In the data rows, the value 128 means zero.
Here are some numbered points:
[103  95 170 101 134 114 170  89 130 134 175 120 107 133 183 110 108 119 172 101 115 118 174  99 123 118 174] 0
[209 209  74  50 195 196  54  55 196 195  56  53 196 199  53  48 194 199  57  54 198 199  56  57 186 194  56] 1
[ 86  98  78 180 104 111  69 180  89 129  75 166  95 142  81 172  88 125  77 171  87 124  77 177  99 113  76] 2
[ 87  96 191  87 144 129 185  95 122 151 183 131  97 143 194 122  93 144 183 125 107 143 181  99 114 152 190] 3
[ 91 117 154 118 134 133 150  97 123 145 166 115 130 138 169 132 125 129 166 114 139 131 160 109 136 132 168] 4
[136 128 131 104 139 125 150 104 142 125 155 118 133 118 151  93 153 125 157 100 142 117 158 102 135 130 160] 5
[142 145  82 162 127 120  80 166 117 117  75 157 129 117  76 160 121 120  74 159 115 119  73 166 117 128  71] 6
[107 161 104 156 149 139  69 178 138 135  80 168 153 144  76 181 142 143  77 179 147 137  79 180 146 141  74] 7
[166 144 101 152 135 107 114 150 146 105  93 141 140 111  93 143 133 125  86 153 121 122  86 147 132 124  88] 8
[ 74 111 181  72 125 146 171  91 122 148 183  97  95 142 178  90 102 133 176  94 109 137 173  95 101 149 165] 9
[189 159  96 169 112  86 141 116 167  92  76  89 163 110  99  98 168 104 106 110 165 102 106 107 168  93  99] 10
[137 109 143 148 107 111 139 122 130 145 144 127 118 125 159 132 120 126 147 124 127 121 146 118 143 130 154] 11
[ 78  96 105 151  96 142  89 159  85 158 102 164  82 150 102 159  85 141  95 151  89 132  90 158  88 137  95] 12
[ 91 116 113 127 114 150 104 134 102 153 128 129 118 159 118 138 105 142 120 120 123 146 102 124 116 142 125] 13
[ 75 102 165 134 125 142 121 144  92 153 165 152 105 151 153 153 109 146 149 144 119 147 145 145 117 132 155] 14
[ 73 107 141 110 104 138 141 106 105 148 154 121  93 127 154 111 104 124 153 102 105 113 156 111 106 125 159] 15
[116 115 154 116 124 130 147 107 141 145 166 112 132 142 162 102 137 133 167 104 134 128 165 107 143 132 165] 16
[123 167 105 110 142 165  87 150 125 151  93 137 140 153  77 153 126 155  87 140 138 149  82 154 121 146  88] 17
[141 130 122 117 131 140 137 126 124 127 129 126 126 126 132 102 144 133 123 113 140 137 143 112 135 134 144] 18
[171 152 119  94 164 140 148 109 154 106 143 110 156 110 131  90 158 117 131 110 147 136 146 107 154 135 145] 19
New points follow, each followed by the numbers of its two nearest points above by angle, nearest first.
[ 75  64 184 191  83  78 179 176  84  91 176 182  83  93 173 187  74  96 178 175  86  89 175 170  74  96 177] 14 11
[ 90  75 109 201  94  85  86 187 104 102  90 192  92 102 100 191  97  96  94 189  89  98  88 194  89 107  89] 2 12
[103 167  76 111 128 168  88 156  95 149  88 109 135 156  75 131 110 153  83 125 111 148  82 152 100 155  85] 17 13
[177 148 141 101 164 119 159 104 163  94 146 103 166 103 145 100 161 102 147 108 162 119 157 106 156 111 148] 19 5
[ 50  57 200 200  55  87 198 198  58 110 204 200  54 105 195 202  60 107 200 201  59  94 191 201  60  97 192] 14 11
[ 93 103 137 157  94 113 116 130 107 143 112 152  91 137 134 152  86 122 137 139 102 130 119 133 109 126 118] 12 2
[139 168  81 100 150 159  87 151 107 130  83 138 127 147  75 137 130 153  79 127 130 154  74 140 117 150  80] 17 6
[194 184  96 101 171 143  93 112 176 133  84  91 177 140  85  96 176 147  81 106 177 146  82 101 174 144  79] 1 10
[152 134 109 111 120 140 126 115 111 126 122 121 117 123 112  86 148 135 103 112 119 139 127 118 126 124 121] 18 1
[ 71  79  90 186  87 100  71 182  86 108  80 167  85 113  81 189  85 106  80 185  84 101  79 173  86 103  78] 2 12
[176 163 135  89 177 155 147 108 165 124 144 102 168 131 130  91 166 157 132 100 166 141 134 106 162 145 144] 19 18
[115  93  94 126  83 125 114 106 104 136 140 128 101 121 135 108 103 123 124 109 105 122 139 107 101 121 129] 15 13
[148 152 102 100 137 156 115 136 121 114 102 125 134 129  81 119 144 131  85 123 133 139  91 146 111 124  88] 17 6
[ 86 189 192  35  71 168 194  62  67 175 194  61  69 169 185  65  73 175 191  62  69 170 189  59  71 173 189] 9 15
[ 76  75 152 163  71  91 161 118  83 104 173 137  75  93 176 136  83  93 161 131  76  94 172 132  78  95 169] 15 0
[142 130 152 115 148 121 156 106 155 115 152 113 149 115 148 128 151 119 156 125 130 128 153 117 141 134 155] 5 16
[147 145 136  85 144 139 160  87 152 119 158 103 149 105 159  84 153 111 156 100 148 117 156  90 148 125 158] 5 19
[159 126 140 161 140  96 132 152 146 102 109 148 139 118 118 152 122 127 120 161 117 127 109 153 140 129 100] 8 6
[103  83 128 182 119  90  93 175 107 106  94 182 102 116  99 172 103 109  93 180 105 106  88 169 108 108  87] 2 6
[193 144 148  96 181 100 164  96 176  97 154  91 174 104 157  93 179 107 155 102 174 105 155  94 169 110 155] 19 5
[130  98 150  82 105 117 168  90 116 122 162 105 105 109 172  88 124 118 166  93 117 119 170  96 120 105 169] 0 9
[122 111 142 121 130 133 124 110 135 140 150 115 134 130 153 112 137 121 151 109 139 122 150 108 142 124 154] 16 4
[174 172  92 105 159 129 118 118 167 117 102 109 169 130  95 106 171 143 102 113 162 141 101 117 164 138 105] 1 10
[177 209  60  65 185 208  58 106 180 198  58  88 181 197  58  90 177 203  61  91 178 200  53  84 176 205  55] 1 17
[187 148  96 170 142  97  89 143 160 111  73 122 163 107  86 135 152 125  93 152 149 123  91 142 160 103  84] 8 10
[118  65 158 188  74  76 173 104 132  88 166 157  89  83 177 145  99  89 164 155  93  78 170 139 101  77 163] 11 0
[156 128 142 111 129 118 163 106 148 118 157 122 134 116 163 112 149 126 160 107 139 130 164  98 147 126 162] 5 16
[155 137 160  82 154 125 171  92 165 123 172  99 153 112 168  92 157 111 167  89 157 126 178  91 150 126 171] 5 16
[ 71  80 144 110  87 123 152 122  71 136 160 146  76 111 169 130  81 106 155 124  82 108 160 132  77 114 158] 15 14
[ 40  48 220 211  83 101 199 207  79 110 199 204  79 118 201 212  77 110 207 208  76 111 202 210  77 120 201] 14 11
[164 148 130 101 155 133 139 125 156 102 120 122 158 108 119 114 154 129 120 124 150 128 128 132 132 125 117] 19 10
[192 192  57 118 165 129  71  79 189 130  54  66 196 135  58  73 175 137  61  76 184 135  54  81 196 145  60] 1 10
[189  59 212  66  74  72 209  62  76  74 204  66  65  76 193  69  77  86 205  59  73  81 204  66  74  81 212] 0 9
[150 147 123 110 145 132 146 115 153 109 142 121 153 113 140 110 159 123 134 124 137 133 147 139 140 134 144] 19 5
[174 185  96  90 166 152 103 141 161 122  93 114 169 135  79 110 169 147  80 114 158 145  83 125 160 140  87] 1 17
[ 88 149 122  96 144 157 112 114 126 157 146 125 128 148 141 147 112 132 140 121 134 149 112 114 124 160 139] 13 4
[170  88 172 159 140  70 162 135 154  97 151 159 136 101 162 146 139 110 157 126 134 102 153 139 156 105 159] 11 0
